[[147, 138, 101, 122, 119, 147, 150], [134, 141, 144, 123, 147, 132, 117], [134, 144, 144, 126, 153, 132, 118]]
The entry just left of the largest entry? 126
The 2nd largest entry? 150
The minimum is 101
The entry just left of the centre entry -> 144
The 3rd smallest entry is 118
